50 stands for zero in the data rows.
Each row has a hidden score. How much does it go up from the first row of each pair to the second? 10 means little or no change, 20 a big rise and 0 a big fall. The score is a weighted sum of the row's numbers plus the product of two more (or one squared), each taken from its middle value.
tensor([47, 50, 42, 49, 37, 57, 54, 37, 57, 39])
tensor([52, 27, 50, 50, 51, 68, 49, 47, 57, 53]) -> 14
tensor([58, 50, 61, 63, 50, 37, 41, 50, 54, 50])
tensor([51, 55, 52, 57, 50, 43, 50, 46, 49, 58]) -> 10
tensor([57, 83, 58, 46, 18, 46, 52, 65, 77,  8])
tensor([48, 48, 50, 52, 50, 56, 50, 44, 56, 56]) -> 13
tensor([47, 63, 50, 55, 38, 54, 61, 50, 50, 41])
tensor([55, 49, 38, 55, 53, 53, 55, 37, 54, 50]) -> 13
tensor([55, 49, 56, 41, 50, 55, 42, 36, 45, 51])
tensor([50, 50, 55, 53, 64, 54, 47, 42, 50, 50]) -> 9
tensor([45, 50, 47, 42, 55, 47, 47, 50, 50, 55])
tensor([50, 56, 50, 57, 56, 46, 59, 45, 47, 52]) -> 10
tensor([48, 55, 50, 43, 58, 57, 41, 45, 58, 50])
tensor([44, 51, 37, 44, 59, 45, 50, 46, 45, 52]) -> 11
tensor([52, 58, 49, 51, 52, 57, 54, 56, 48, 53])
tensor([42, 51, 44, 50, 48, 57, 53, 60, 49, 53]) -> 11
tensor([37, 50, 48, 33, 42, 33, 43, 74, 56, 40])
tensor([51, 59, 52, 60, 52, 61, 57, 49, 49, 50]) -> 9
tensor([95, 23, 50, 69, 41,  5, 45, 66, 26, 65])
tensor([52, 63, 45, 50, 53, 51, 51, 46, 53, 56]) -> 7
tensor([45, 35, 44, 42, 50, 56, 50, 36, 49, 35])
tensor([29, 38, 50, 39, 45, 46, 36, 79, 56, 60]) -> 8
tensor([50, 58, 38, 45, 47, 56, 46, 50, 50, 59])
tensor([50, 53, 53, 36, 63, 57, 40, 50, 45, 54]) -> 13
tensor([38, 50, 34, 34, 52, 54, 44, 58, 48, 56])
tensor([46, 69, 43, 56, 42, 50, 50, 49, 60, 43]) -> 6
tensor([53, 33, 41, 48, 53, 70, 44, 41, 50, 54])
tensor([39, 56, 47, 42, 47, 58, 49, 57, 50, 62]) -> 7
tensor([55, 57, 53, 58, 56, 52, 61, 50, 48, 54])
tensor([43, 35, 52, 51, 57, 60, 57, 51, 47, 50]) -> 13
tensor([35, 48, 50, 40, 50, 47, 54, 52, 47, 46])
tensor([56, 28, 54, 63, 50, 57, 48, 50, 54, 52]) -> 10
tensor([50, 61, 52, 41, 50, 54, 41, 41, 46, 55])
tensor([50, 38, 44, 61, 49, 58, 56, 42, 56, 50]) -> 12
tensor([85, 50, 82, 50, 47, 14, 53, 59, 30, 59])
tensor([55, 33, 56, 50, 53, 55, 46, 45, 52, 54]) -> 4
tensor([39, 61, 47, 50, 46, 55, 48, 58, 49, 62])
tensor([94, 33, 50, 68, 50, 50, 42, 70, 28, 50]) -> 12
tensor([40, 50, 36, 32, 50, 52, 47, 55, 49, 61])
tensor([52, 61, 41, 45, 59, 49, 51, 49, 46, 56]) -> 10
tensor([43, 56, 35, 41, 54, 51, 46, 55, 50, 56])
tensor([44, 41, 42, 50, 56, 50, 58, 44, 49, 50]) -> 12
tensor([46, 60, 50, 50, 61, 57, 40, 39, 48, 55])
tensor([50, 49, 58, 54, 56, 48, 49, 44, 47, 53]) -> 12
tensor([50, 93, 55, 41, 50, 47, 55, 66, 84,  2])
tensor([53, 54, 50, 51, 56, 55, 54, 50, 46, 53]) -> 17
tensor([54, 46, 42, 56, 48, 50, 58, 40, 55, 49])
tensor([50, 62, 49, 54, 50, 50, 58, 48, 47, 50]) -> 9
tensor([39, 47, 26, 41, 22, 45, 46, 40, 50, 23])
tensor([54, 42, 46, 49, 46, 65, 55, 40, 55, 50]) -> 13
tensor([56, 52, 49, 44, 61, 51, 53, 38, 50, 54])
tensor([44, 64, 50, 52, 50, 55, 47, 55, 49, 61]) -> 7
tensor([36, 69, 35, 40, 24, 38, 50, 48, 71, 25])
tensor([51, 54, 47, 52, 60, 38, 59, 44, 47, 52]) -> 13
tensor([50, 31, 46, 53, 43, 57, 46, 42, 59, 42])
tensor([54, 51, 52, 56, 57, 52, 57, 46, 49, 54]) -> 9
tensor([53, 54, 54, 58, 58, 56, 50, 44, 48, 56])
tensor([56, 57, 51, 50, 59, 51, 50, 48, 50, 60]) -> 10
tensor([46, 45, 56, 61, 61, 62, 48, 48, 51, 54])
tensor([50, 52, 56, 49, 58, 54, 51, 40, 48, 52]) -> 10
tensor([45, 50, 42, 40, 58, 61, 43, 43, 52, 59])
tensor([66, 43, 61, 67, 23, 38, 43, 67, 50, 51]) -> 4
tensor([28, 53, 40, 39, 44, 35, 44, 50, 52, 65])
tensor([57, 47, 50, 54, 51, 56, 52, 49, 42, 46]) -> 12
tensor([48, 58, 55, 48, 51, 55, 46, 58, 50, 50])
tensor([48, 47, 38, 42, 58, 50, 50, 41, 50, 53]) -> 11
tensor([49, 59, 54, 53, 60, 42, 49, 44, 50, 57])
tensor([55, 50, 53, 53, 53, 57, 50, 49, 41, 51]) -> 10
tensor([33, 52, 43, 41, 50, 33, 45, 62, 50, 58])
tensor([52, 42, 55, 54, 53, 60, 49, 50, 43, 51]) -> 12
tensor([49, 50, 47, 53, 57, 50, 61, 42, 47, 50])
tensor([33, 50, 42, 48, 46, 58, 50, 64, 48, 51]) -> 10
tensor([49, 58, 49, 45, 50, 44, 36, 50, 60, 54])
tensor([47, 59, 46, 61, 57, 62, 50, 46, 49, 65]) -> 12
tensor([48, 48, 40, 56, 46, 56, 55, 41, 53, 50])
tensor([45, 36, 50, 55, 51, 56, 50, 40, 50, 40]) -> 12
tensor([58, 45, 52, 54, 53, 59, 50, 47, 50, 50])
tensor([48, 50, 55, 48, 62, 62, 47, 39, 45, 53]) -> 11
tensor([50, 54, 48, 50, 51, 57, 58, 41, 53, 50])
tensor([52, 47, 60, 53, 49, 49, 50, 50, 45, 55]) -> 10
tensor([44, 29, 44, 43, 45, 53, 46, 41, 58, 36])
tensor([61, 37, 55, 55, 50, 48, 53, 46, 54, 48]) -> 9
tensor([20, 52, 39, 34, 42, 30, 40, 78, 50, 59])
tensor([40, 59, 48, 55, 50, 58, 47, 54, 51, 59]) -> 10
tensor([42, 38, 50, 40, 50, 30, 27, 80, 63, 51])
tensor([59, 50, 63, 50, 55, 37, 49, 50, 52, 44]) -> 15
tensor([63, 27, 75, 54, 42, 31, 50, 50, 46, 61])
tensor([46, 33, 40, 50, 43, 55, 50, 32, 51, 50]) -> 5
tensor([55, 50, 52, 58, 56, 54, 59, 49, 49, 50])
tensor([50, 59, 42, 50, 47, 40, 45, 53, 62, 56]) -> 5
tensor([50, 53, 46, 43, 55, 47, 45, 43, 53, 52])
tensor([46, 36, 50, 55, 58, 58, 50, 50, 46, 50]) -> 13
tensor([51, 50, 51, 36,  4, 37, 56, 64, 90,  0])
tensor([54, 50, 48, 50, 29, 51, 55, 40, 70, 33]) -> 8
tensor([53, 68, 58, 48, 50, 39, 52, 50, 54, 46])
tensor([51, 51, 52, 55, 54, 56, 50, 52, 49, 51]) -> 10
tensor([53, 50, 59, 53, 56, 58, 51, 41, 44, 54])
tensor([43, 50, 50, 55, 56, 48, 50, 59, 46, 36]) -> 12
tensor([51, 75, 57, 53, 44, 41, 57, 69, 61, 39])
tensor([50, 28, 56, 56, 49, 55, 45, 48, 52, 53]) -> 15
tensor([50, 56, 23, 37, 42, 44, 50, 39, 64, 50])
tensor([46, 57, 50, 38, 57, 50, 48, 50, 49, 60]) -> 16
tensor([54, 53, 55, 54, 59, 51, 54, 39, 48, 58])
tensor([56, 49, 50, 55, 50, 49, 52, 44, 46, 54]) -> 9
tensor([55, 50, 49, 55, 42, 57, 55, 41, 53, 48])
tensor([58, 35, 50, 56, 54, 66, 51, 43, 54, 54]) -> 13
tensor([50, 58, 50, 53, 61, 50, 56, 48, 49, 58])
tensor([48, 60, 51, 50, 61, 60, 41, 38, 48, 53]) -> 10
tensor([53, 42, 49, 55, 46, 62, 52, 43, 50, 51])
tensor([44, 49, 51, 58, 56, 50, 56, 59, 46, 39]) -> 12
tensor([37, 58, 47, 49, 48, 57, 47, 56, 51, 59])
tensor([41, 62, 45, 40, 50, 56, 50, 56, 50, 60]) -> 10
tensor([23, 55, 22, 42, 17, 44, 45, 52, 76, 21])
tensor([49, 60, 49, 46, 60, 58, 46, 44, 50, 50]) -> 14
tensor([35, 59, 53, 45, 52, 39, 46, 65, 48, 55])
tensor([50, 50, 45, 63, 50, 55, 52, 50, 59, 51]) -> 11
tensor([51, 54, 45, 50, 61, 50, 48, 43, 47, 50])
tensor([46, 48, 48, 55, 50, 56, 61, 50, 44, 36]) -> 10
tensor([35, 88, 50, 37,  0, 64, 52, 58, 87,  0])
tensor([50, 43, 41, 52, 47, 54, 57, 41, 54, 50]) -> 14
tensor([46, 41, 51, 50, 58, 51, 54, 60, 50, 46])
tensor([68, 50, 64, 49, 49, 45, 50, 54, 36, 47]) -> 7
tensor([45, 61, 47, 42, 51, 45, 45, 43, 50, 54])
tensor([49, 52, 51, 56, 57, 54, 58, 39, 50, 50]) -> 11
tensor([53, 50, 55, 54, 50, 52, 54, 44, 47, 56])
tensor([43, 59, 50, 51, 62, 54, 39, 40, 50, 55]) -> 10
tensor([75, 44, 68, 66, 36, 33, 50, 50, 46, 50])
tensor([42, 33, 50, 50, 54, 53, 60, 42, 53, 43]) -> 15
tensor([51, 54, 51, 58, 55, 55, 58, 49, 50, 52])
tensor([50, 25, 41, 49, 47, 71, 52, 41, 61, 50]) -> 13
tensor([50, 50, 53, 60, 47, 54, 51, 44, 53, 55])
tensor([39, 42, 50, 56, 55, 50, 51, 54, 45, 44]) -> 13
tensor([42, 45, 59, 54, 50, 50, 52, 65, 48, 46])
tensor([49, 46, 49, 41, 49, 50, 49, 45, 62, 47]) -> 8
tensor([39, 49, 38, 31, 56, 53, 43, 54, 48, 58])
tensor([32, 43, 39, 41, 50, 50, 50, 50, 48, 52]) -> 11
tensor([56, 51, 55, 50, 53, 56, 49, 47, 46, 48])
tensor([52, 56, 50, 54, 60, 50, 55, 46, 49, 57]) -> 10
tensor([51, 50, 53, 61, 57, 51, 60, 46, 49, 55])
tensor([31, 35, 47, 51, 48, 47, 51, 66, 43, 39]) -> 13
tensor([50, 41, 58, 43, 55, 36, 57, 50, 46, 51])
tensor([50, 54, 51, 54, 60, 39, 55, 46, 49, 50]) -> 6
tensor([49, 55, 49, 50, 52, 58, 56, 49, 50, 44])
tensor([58, 46, 53, 55, 54, 58, 50, 48, 41, 47]) -> 9
tensor([52, 51, 53, 58, 57, 51, 60, 44, 49, 55])
tensor([54, 69, 45, 57, 51, 48, 50, 49, 55, 52]) -> 7
tensor([49, 57, 46, 37, 64, 56, 45, 37, 47, 54])
tensor([53, 50, 68, 45, 49, 41, 37, 50, 43, 54]) -> 11
tensor([37, 39, 49, 46, 56, 54, 50, 50, 44, 50])
tensor([44, 38, 46, 50, 58, 50, 61, 45, 49, 43]) -> 10
tensor([50, 49, 48, 54, 56, 56, 50, 47, 48, 43])
tensor([47, 60, 50, 47, 59, 50, 38, 43, 53, 57]) -> 8
tensor([56, 56, 51, 50, 50, 40, 55, 44, 49, 56])
tensor([36, 49, 42, 48, 48, 33, 45, 65, 50, 57]) -> 10
tensor([45, 34, 39, 54, 49, 56, 58, 50, 50, 46])
tensor([52, 56, 36, 51, 50, 54, 50, 40, 54, 56]) -> 6
tensor([53, 44, 53, 52, 54, 42, 58, 44, 51, 50])
tensor([64, 33, 75, 50, 40, 13, 44, 73, 40, 53]) -> 13
tensor([39, 50, 48, 54, 46, 54, 48, 58, 50, 58])
tensor([31, 43, 47, 44, 40, 47, 50, 50, 50, 34]) -> 12
tensor([46, 59, 46, 38, 62, 60, 43, 39, 50, 50])
tensor([44, 61, 32, 46, 50, 51, 61, 43, 65, 12]) -> 8
tensor([36, 57, 38, 35, 49, 55, 50, 59, 50, 60])
tensor([52, 53, 50, 54, 56, 56, 58, 49, 50, 53]) -> 11
tensor([56, 36, 60, 64, 53, 48, 44, 48, 53, 61])
tensor([56, 56, 33, 48, 60, 50, 44, 37, 51, 57]) -> 8
tensor([85, 22, 81, 76, 50, 50, 41, 65, 50, 50])
tensor([54, 56, 53, 55, 57, 56, 57, 48, 48, 54]) -> 9
tensor([57, 47, 65, 41, 55, 57, 50, 36, 42, 50])
tensor([45, 50, 54, 48, 50, 57, 46, 61, 48, 53]) -> 5
tensor([59, 52, 60, 52, 54, 47, 53, 50, 44, 55])
tensor([57, 39, 67, 63, 50, 42, 44, 55, 54, 57]) -> 10
tensor([42, 33, 45, 41, 46, 56, 47, 38, 54, 32])
tensor([58, 45, 53, 55, 50, 50, 52, 50, 50, 52]) -> 7
tensor([84, 38, 78, 59, 50, 26, 43, 58, 29, 50])
tensor([58, 50, 55, 49, 53, 50, 49, 49, 44, 48]) -> 10
tensor([50, 51, 53, 42, 65, 63, 41, 36, 46, 58])
tensor([47, 50, 50, 57, 50, 47, 49, 48, 53, 57]) -> 8
tensor([90, 33, 78, 65, 47, 26, 45, 60, 28, 64])
tensor([40, 56, 34, 35, 52, 51, 45, 56, 49, 59]) -> 11
tensor([28, 53, 40, 49, 45, 45, 50, 67, 51, 52])
tensor([42, 63, 50, 51, 48, 54, 46, 54, 50, 58]) -> 7
tensor([38, 47, 48, 38, 50, 44, 53, 50, 49, 46])
tensor([41, 58, 35, 33, 51, 52, 44, 50, 50, 63]) -> 6
tensor([46, 45, 41, 57, 50, 52, 50, 41, 54, 52])
tensor([46, 60, 49, 50, 51, 45, 43, 50, 50, 50]) -> 9
tensor([43, 61, 49, 50, 55, 46, 50, 43, 58, 55])
tensor([54, 58, 44, 37, 64, 56, 45, 50, 47, 53]) -> 13
tensor([49, 53, 53, 57, 53, 61, 53, 42, 48, 50])
tensor([47, 57, 48, 50, 54, 43, 38, 44, 59, 56]) -> 8
tensor([60, 50, 54, 51, 50, 60, 55, 54, 44, 46])
tensor([50, 62, 27, 37, 51, 43, 48, 38, 55, 42]) -> 8
tensor([47, 55, 45, 46, 55, 44, 49, 50, 55, 57])
tensor([50, 50, 47, 50, 62, 49, 52, 43, 46, 58]) -> 13
tensor([91, 38, 89, 50, 43, 15, 49, 68, 50, 63])
tensor([40, 63, 49, 50, 49, 50, 47, 56, 50, 59]) -> 1
tensor([50, 47, 58, 50, 54, 34, 54, 48, 48, 53])
tensor([47, 56, 44, 37, 62, 54, 47, 41, 48, 54]) -> 8
